In the data rows, 50 means zero.
Each pair is two rows. How far apart are they, by a hidden measure? 0 means very close, and 40 very far. Two or three weighted sums of its numbers give each row a place; it is the straight-line distance between the places.
  47  30  55  80  39  58  36  62  61  45  58  88  34  68  78  56  53
  50  70  56  34  61  31  32  67  66  74  57  46  40  45  62  75  99 -> 9
  39  82  61  65  74  58  93  64  37  62  42  35  93  50  38  99  87
  42  52  39  54  48  58  44  53  43  34  43  38  53  33  36  45  42 -> 4
  37  48  38  44  46  56  44  44  53  33  40  39  49  32  36  46  45
  43  70  52  53  38  51  44  59  53  46  58  34  44  40  34  44  39 -> 8
  37  42  66  38  55  34  33  65  68  38  38  44  37  52  58  59  43
  47  36  44  68  67  72  49  44  69  37  69  75  54  79  89  37  42 -> 24
  58  66  46  40  53  62  76  42  61  39  35  46  64  41  35  60  53
  53  83  69  34  38  36  47  40  43  57  63  44  34  39  37  49  47 -> 4
  67  36  54  39  42  50  47  47  45  38  34  56  48  39  33  50  41
  68  39  50  37  39  53  49  48  45  42  35  55  45  40  34  48  40 -> 4
  43  43  56  48  38  53  40  45  41  40  48  52  62  38  35  61  41
  36  66  55  42  41  53  46  47  46  49  42  48  40  40  43  52  40 -> 14
  65  28  48  35  66  49  38  42  49  52  49  55  72  40  62  78  92
  75  55  42  58  42  32  45  41  38  61  41  42  56  78  46  30  65 -> 27
  44  65  72  31  43  35  39  49  51  37  35  46  42  33  40  55  46
  44  52  42  48  96  99  94  49  41  50  59  34  99  76  58  43  48 -> 24
  42  27  47  35  37  56  46  54  39  70  80  35  36  58  46  33  59
  75  54  43  47  63  31  43  40  40  42  38  42  59  37  35  67  47 -> 27
  39  65  52  49  37  48  47  51  37  50  53  52  35  47  70  72  61
  51  45  39  59  59  51  41  42  65  41  43  79  46  69  71  32  44 -> 25
  52  29  55  57  55  34  33  52  53  46  71  78  50  68  73  31  55
  40  34  50  51  39  54  62  64  56  45  56  46  39  59  57  34  41 -> 4
  42  33  43  73  52  69  47  45  75  44  75  65  49  67  70  40  47
  43  34  44  73  54  69  49  48  73  46  72  64  50  73  75  40  44 -> 2
  37  44  57  40  56  38  35  64  73  41  37  45  37  51  58  60  42
  44  69  70  32  46  35  37  47  49  35  38  48  41  32  37  57  47 -> 12
  36  51  39  48  44  56  43  42  54  31  47  41  48  33  37  47  47
  95  54  39  32  75  63  36  43  40  56  48  40  41  53  46  75  70 -> 17
  39  50  42  50  51  64  52  45  45  55  41  36  47  46  54  33  49
  54  68  55  36  38  40  39  43  43  64  53  50  55  46  40  71  62 -> 22
  37  81  59  67  75  58  91  63  39  60  38  35  87  47  35  99  85
  51  71  54  37  57  31  33  70  61  72  60  47  44  40  62  76  99 -> 13
  44  44  38  55  56  32  69  54  41  61  54  49  47  36  51  51  37
  35  67  77  34  42  32  50  50  61  87  52  49  41  38  54  58  53 -> 23
  64  35  61  66  62  39  43  42  43  32  52  68  66  78  79  58  58
  42  28  47  34  40  55  43  53  39  72  74  35  35  60  39  33  60 -> 15
  37  66  50  41  36  60  35  42  44  52  49  38  50  39  45  34  44
  37  64  55  45  37  51  47  44  47  49  42  50  37  40  44  51  40 -> 13
  35  60  52  41  53  40  37  43  52  58  41  52  42  47  35  60  45
  43  61  44  64  73  85  99  63  39  60  38  40  99  43  42  86  78 -> 25
  41  30  50  65  58  54  47  54  78  41  74  61  53  59  60  45  57
  40  31  48  73  59  42  50  52  56  32  38  93  51  71  63  45  56 -> 9
  39  46  46  46  48  54  47  51  63  38  61  34  34  68  48  41  37
  45  43  56  44  39  46  43  42  47  44  54  55  65  38  37  56  40 -> 6
  43  76  59  32  45  30  46  45  42  61  58  59  41  46  54  59  58
  42  67  80  42  65  31  64  50  43  52  43  40  55  35  41  87  66 -> 20
  38  48  49  47  45  54  43  53  61  42  61  35  36  68  48  41  36
  40  50  42  61  57  42  62  51  42  51  48  43  43  40  45  47  40 -> 15
  52  46  43  55  49  72  44  44  56  41  69  61  45  68  72  30  55
  61  66  62  41  39  32  51  65  41  73  67  37  54  40  42  69  57 -> 18
  52  48  44  53  41  38  54  45  53  48  36  72  39  51  59  33  39
  56  35  48  63  38  53  37  43  46  31  46  74  47  75  74  52  37 -> 29
  35  62  49  41  50  35  40  41  52  59  39  52  37  49  38  56  41
  46  67  56  55  36  51  44  59  54  48  54  33  44  40  34  42  40 -> 16
  67  71  54  40  43  41  63  51  41  62  66  35  59  48  37  44  37
  44  37  63  58  38  46  42  49  48  40  56  82  37  63  72  40  42 -> 14
  60  49  43  36  54  47  39  49  53  63  62  42  38  63  37  44  42
  43  70  69  32  44  37  37  53  48  40  36  48  42  34  40  52  49 -> 17
  57  55  39  33  54  45  45  52  47  69  57  45  37  56  35  48  42
  52  69  56  37  36  38  40  46  42  67  54  50  55  45  39  70  62 -> 4
  96  56  42  32  75  65  33  45  39  61  44  44  39  48  46  76  73
  38  44  39  51  46  54  47  42  52  33  41  42  52  32  34  46  47 -> 16
  36  80  59  66  74  58  93  65  37  63  39  36  88  49  37  99  82
  35  81  63  67  76  57  94  64  38  64  41  37  88  51  36  99  84 -> 2
  64  42  45  43  39  44  54  55  41  48  41  54  53  36  40  53  39
  58  30  40  50  53  60  58  64  49  65  45  49  47  57  35  35  73 -> 17
  41  58  38  53  47  70  41  52  43  31  43  38  48  39  44  39  50
  57  34  50  64  50  38  35  47  37  32  45  76  48  61  74  51  49 -> 10
  39  49  41  46  48  71  32  49  45  37  40  38  56  46  46  46  47
  40  48  50  76  60  32  51  47  60  47  36  44  42  54  62  38  57 -> 12
  48  29  58  76  39  57  34  57  61  44  54  89  36  64  78  57  54
  66  35  39  64  50  43  73  50  43  61  45  51  34  54  58  36  71 -> 28
  79  53  39  56  41  32  42  41  38  62  44  45  58  78  46  31  64
  39  28  50  72  69  55  62  53  75  55  88  54  68  57  63  43  73 -> 13
  42  50  40  54  48  61  42  51  41  29  43  39  51  35  35  46  36
  50  42  54  68  63  67  78  44  64  78  79  55  82  67  69  49  71 -> 35
  45  44  44  52  56  31  67  53  40  60  53  48  45  40  53  56  35
  47  27  41  41  46  46  59  44  37  64  65  37  42  50  57  31  68 -> 22
  62  38  58  49  36  52  47  44  42  62  38  40  52  42  41  41  48
  48  45  54  43  37  44  44  44  51  47  48  56  68  37  39  57  41 -> 17
  40  28  46  36  39  55  45  52  41  75  81  36  34  59  41  35  56
  39  30  50  72  68  56  63  48  81  58  93  51  72  55  63  40  73 -> 13
  41  60  42  35  44  45  39  41  58  49  37  33  58  42  40  50  45
  67  32  53  39  37  47  63  44  40  46  51  49  71  40  41  45  42 -> 16
  47  33  59  79  41  53  39  61  61  42  51  88  35  66  74  53  58
  61  44  46  48  37  47  56  57  40  51  38  52  56  35  38  52  36 -> 9
  35  49  58  39  49  42  43  61  63  45  39  48  36  45  49  67  41
  50  30  57  80  43  61  35  60  64  43  56  88  34  66  78  54  54 -> 19
  60  54  51  41  72  47  38  46  37  64  34  42  41  77  36  70  59
  57  32  48  61  37  49  35  47  49  29  47  75  47  72  75  54  36 -> 11
  59  55  38  40  60  45  44  51  46  71  58  46  36  57  34  51  46
  52  28  55  60  52  30  35  50  56  50  67  79  49  65  66  34  58 -> 15
  39  30  47  72  62  40  49  50  57  32  34  92  50  71  58  40  57
  62  51  50  45  73  52  38  42  41  61  35  42  42  75  36  68  62 -> 24
  34  65  67  35  41  33  42  56  56  82  55  46  36  38  44  56  53
  51  58  40  54  59  57  58  47  59  29  36  46  49  44  33  44  36 -> 8
  48  28  44  42  41  45  62  41  41  71  66  40  48  51  55  33  70
  48  57  43  37  36  51  46  76  62  37  36  34  41  44  39  41  37 -> 14
  42  66  47  52  57  56  37  48  49  29  44  45  40  53  39  55  37
  48  27  42  42  43  46  58  41  39  67  62  38  46  49  50  33  70 -> 37
  42  59  40  34  47  47  41  41  54  47  36  34  58  40  39  49  43
  65  75  57  41  44  43  63  49  38  63  63  35  56  46  42  45  38 -> 19
  56  63  46  40  49  61  78  44  59  43  37  47  67  39  38  57  53
  96  52  42  33  75  66  40  42  39  55  41  42  43  50  46  74  70 -> 29
  65  75  61  45  44  43  59  52  43  56  65  34  58  47  38  44  35
  61  52  40  39  58  42  46  53  49  75  57  45  36  59  35  49  41 -> 15
  63  28  59  35  39  46  60  48  41  54  50  49  71  41  42  45  41
  50  70  53  36  63  31  37  70  65  71  54  46  43  42  68  76  99 -> 15
  42  46  39  56  49  58  42  55  40  30  47  39  55  33  35  45  38
  55  25  38  40  80  64  38  52  46  66  56  55  80  51  51  70  99 -> 8
  46  33  58  68  37  55  37  59  60  39  60  83  37  65  67  47  38
  45  34  47  70  52  72  46  45  72  38  68  67  48  71  72  41  41 -> 3
  35  53  45  60  55  54  55  52  45  42  47  46  42  34  40  46  45
  44  44  43  61  55  34  72  59  41  64  53  48  49  35  49  53  36 -> 13
  41  65  55  52  41  49  43  49  41  48  57  52  34  43  67  69  62
  38  73  55  33  36  52  60  41  37  43  39  53  45  42  51  53  38 -> 25
  44  55  45  48  51  50  50  46  56  41  46  55  39  38  37  60  36
  76  56  39  53  54  51  37  41  53  30  57  59  64  90  82  32  46 -> 29
  41  50  42  52  50  31  75  55  42  64  62  47  50  41  53  56  38
  72  39  40  61  53  40  72  46  40  63  43  48  36  57  58  36  68 -> 22
  46  30  46  35  36  55  44  54  37  69  79  37  39  61  43  33  59
  60  68  62  39  36  32  50  64  40  74  69  36  56  42  42  69  57 -> 13
  45  42  56  46  37  50  44  41  50  48  52  56  69  37  39  56  42
  67  38  53  40  40  51  50  48  43  37  36  57  46  39  37  47  39 -> 9
  39  65  53  42  39  55  52  44  48  46  39  48  38  34  48  52  42
  46  35  59  70  39  51  37  57  61  42  58  83  40  63  69  45  37 -> 9
  53  84  81  34  47  39  45  57  46  75  51  55  35  34  43  65  46
  63  34  59  45  39  46  47  43  38  60  42  41  52  42  39  42  47 -> 8
  42  50  40  57  52  44  64  47  47  50  43  44  39  43  42  46  44
  46  34  61  72  39  56  36  55  64  42  58  81  38  63  70  49  37 -> 4
  56  79  69  36  38  34  52  46  48  58  59  45  35  41  37  51  48
  36  48  44  64  39  36  52  45  49  41  37  46  53  50  46  35  54 -> 5
  39  30  54  49  50  49  65  42  60  73  75  37  46  42  54  39  59
  64  34  47  34  65  47  37  40  49  57  48  57  71  37  59  77  94 -> 16
  47  59  39  67  65  41  64  46  40  57  61  35  43  61  47  31  38
  39  50  55  51  40  43  43  47  37  33  54  54  50  38  38  62  41 -> 27
  64  35  59  49  41  47  48  42  43  60  37  41  52  46  39  44  46
  36  65  75  32  44  33  48  52  60  85  50  49  36  37  53  54  52 -> 13
  55  48  43  54  39  38  51  47  58  48  34  74  38  53  63  30  40
  35  47  63  40  51  42  43  58  64  47  38  47  38  46  51  65  44 -> 37
  39  49  45  52  48  61  50  44  44  56  40  38  51  49  52  32  49
  49  56  54  42  42  39  46  42  49  57  62  45  35  35  33  42  50 -> 13
  40  53  44  59  50  41  58  55  43  52  47  45  42  44  43  46  40
  36  50  42  45  45  69  33  43  48  31  39  38  56  44  45  46  45 -> 12
  43  47  56  47  38  51  43  47  40  42  49  54  68  35  36  60  36
  53  68  57  38  38  40  39  45  43  70  53  50  52  40  41  70  65 -> 7
  34  50  39  49  46  69  37  47  50  33  44  34  47  46  57  47  47
  49  58  39  55  83  78  77  42  50  49  36  34  68  48  50  49  37 -> 17
  38  76  57  31  38  52  60  43  41  43  39  52  46  38  52  54  39
  38  57  40  53  50  70  40  55  41  31  44  38  49  36  42  38  48 -> 14
  40  72  55  34  37  56  60  43  37  45  44  53  44  39  46  53  39
  65  73  64  42  45  43  62  57  42  62  63  34  60  45  41  46  35 -> 18
  44  48  41  51  95  99  94  49  40  49  56  34  96  77  56  45  48
  64  34  55  36  36  48  61  43  39  49  54  49  73  42  40  47  41 -> 6
  35  48  48  64  37  37  56  49  48  45  38  48  53  45  49  34  55
  54  58  39  59  60  54  55  46  61  29  38  46  51  45  40  42  35 -> 14
  65  30  45  35  65  47  42  41  49  56  54  56  70  39  59  80  94
  64  35  49  31  64  47  39  42  46  55  52  57  71  39  59  78  92 -> 5
  64  30  46  36  67  44  38  41  49  52  50  57  68  38  61  74  93
  44  62  49  60  76  86  99  64  38  58  37  41  99  49  40  89  77 -> 8
  39  53  43  51  97  99  95  48  43  48  57  35  97  75  56  47  52
  71  31  47  57  76  72  73  68  41  68  64  52  46  53  58  41  70 -> 21
  49  29  55  78  43  58  36  55  59  44  54  88  34  67  79  56  53
  40  59  43  37  43  48  41  40  53  48  35  34  58  39  38  48  44 -> 14
  40  73  80  43  64  33  64  51  44  54  42  42  55  39  39  85  68
  47  34  59  70  42  52  36  58  60  41  58  82  37  62  72  47  36 -> 16
  45  66  42  48  56  56  39  49  47  30  43  43  38  52  42  55  39
  47  46  38  58  53  32  71  53  39  61  52  50  45  35  48  53  36 -> 24
  41  33  53  72  71  54  58  53  79  60  94  52  67  57  64  43  75
  60  66  64  38  37  36  53  63  42  77  67  36  57  44  44  73  55 -> 8
  63  34  57  49  40  50  46  41  42  58  38  42  52  44  38  44  48
  62  45  46  45  39  45  54  57  38  42  34  54  52  32  40  54  37 -> 4
  58  55  51  42  68  47  36  41  41  66  37  41  44  74  35  69  58
  99  54  41  36  78  65  38  44  37  56  44  42  40  52  44  75  69 -> 18
  37  51  41  48  48  68  34  48  47  36  37  39  55  44  45  44  44
  78  54  38  56  44  34  45  41  38  63  44  45  57  77  46  32  63 -> 25
  42  47  41  57  50  61  43  55  39  31  42  37  50  32  35  46  40
  47  36  54  62  38  43  36  43  51  44  56  81  40  64  68  36  42 -> 15
  36  52  48  49  40  60  53  41  45  55  40  38  46  46  52  36  50
  46  56  40  42  38  51  49  77  62  39  37  34  39  47  36  42  39 -> 9
  39  35  55  50  36  51  63  61  53  46  52  45  37  57  57  36  39
  41  29  47  69  68  59  64  50  74  60  93  52  70  58  61  45  72 -> 18
  38  40  45  52  48  52  44  46  41  59  39  38  46  50  33  46  48
  97  56  42  32  76  64  36  45  39  58  46  42  40  47  44  76  70 -> 16
  36  50  44  49  49  62  54  46  44  55  40  36  51  50  54  32  47
  45  51  43  51  93  99  92  49  42  48  57  34  98  79  59  44  46 -> 2
  56  64  48  38  57  61  74  44  58  38  37  46  65  42  36  59  52
  42  60  49  53  51  67  62  50  45  51  46  42  60  49  37  44  41 -> 4
  49  26  54  56  51  35  35  50  51  47  70  77  50  69  70  32  52
  47  63  45  47  40  63  52  45  47  36  36  43  37  36  38  37  50 -> 6
  49  47  48  39  39  52  39  70  53  42  44  34  37  46  37  42  41
  36  47  45  63  38  36  57  48  49  44  41  47  52  49  46  36  51 -> 8
  58  80  66  33  36  33  48  46  46  59  62  45  38  40  34  50  47
  69  38  40  61  51  41  70  45  39  68  42  49  36  55  58  34  68 -> 24
  39  41  62  38  55  39  35  65  69  43  36  45  36  52  59  63  43
  41  27  47  72  57  42  50  52  56  34  34  93  47  71  65  43  54 -> 17
  60  47  44  34  59  49  36  52  52  62  57  40  36  64  36  44  43
  43  67  49  47  39  31  45  44  51  37  37  36  63  36  39  37  39 -> 14
  44  37  44  72  52  70  46  46  69  44  67  67  48  69  72  39  44
  61  64  50  56  38  39  59  66  76  44  34  38  35  55  37  63  47 -> 8
  58  33  45  66  46  41  34  48  40  33  48  74  46  64  74  53  45
  47  50  51  37  36  52  35  66  55  48  44  34  37  44  37  43  39 -> 17
  45  45  39  58  59  30  68  53  42  64  54  47  44  35  49  54  38
  54  46  44  60  49  69  46  44  60  38  67  62  46  70  73  30  51 -> 22
  40  33  47  64  57  57  46  51  76  40  72  58  51  56  63  41  57
  36  50  46  64  36  37  57  45  47  44  35  46  51  46  46  37  54 -> 11
  38  37  57  51  37  50  66  59  50  46  54  46  38  56  55  32  38
  37  48  47  64  37  37  53  46  46  44  39  45  52  50  49  37  53 -> 10
  65  31  45  33  62  45  36  42  50  54  49  58  71  39  62  76  92
  39  45  39  49  50  33  73  57  38  64  57  45  54  43  55  59  37 -> 3
  44  55  39  65  65  40  61  44  42  54  62  33  44  60  46  32  39
  63  32  61  69  61  40  44  44  42  32  51  67  67  78  78  59  58 -> 9
  42  79  56  35  45  30  43  50  41  63  57  58  42  43  58  58  59
  45  44  56  44  40  43  43  41  48  46  52  57  67  39  41  58  43 -> 12
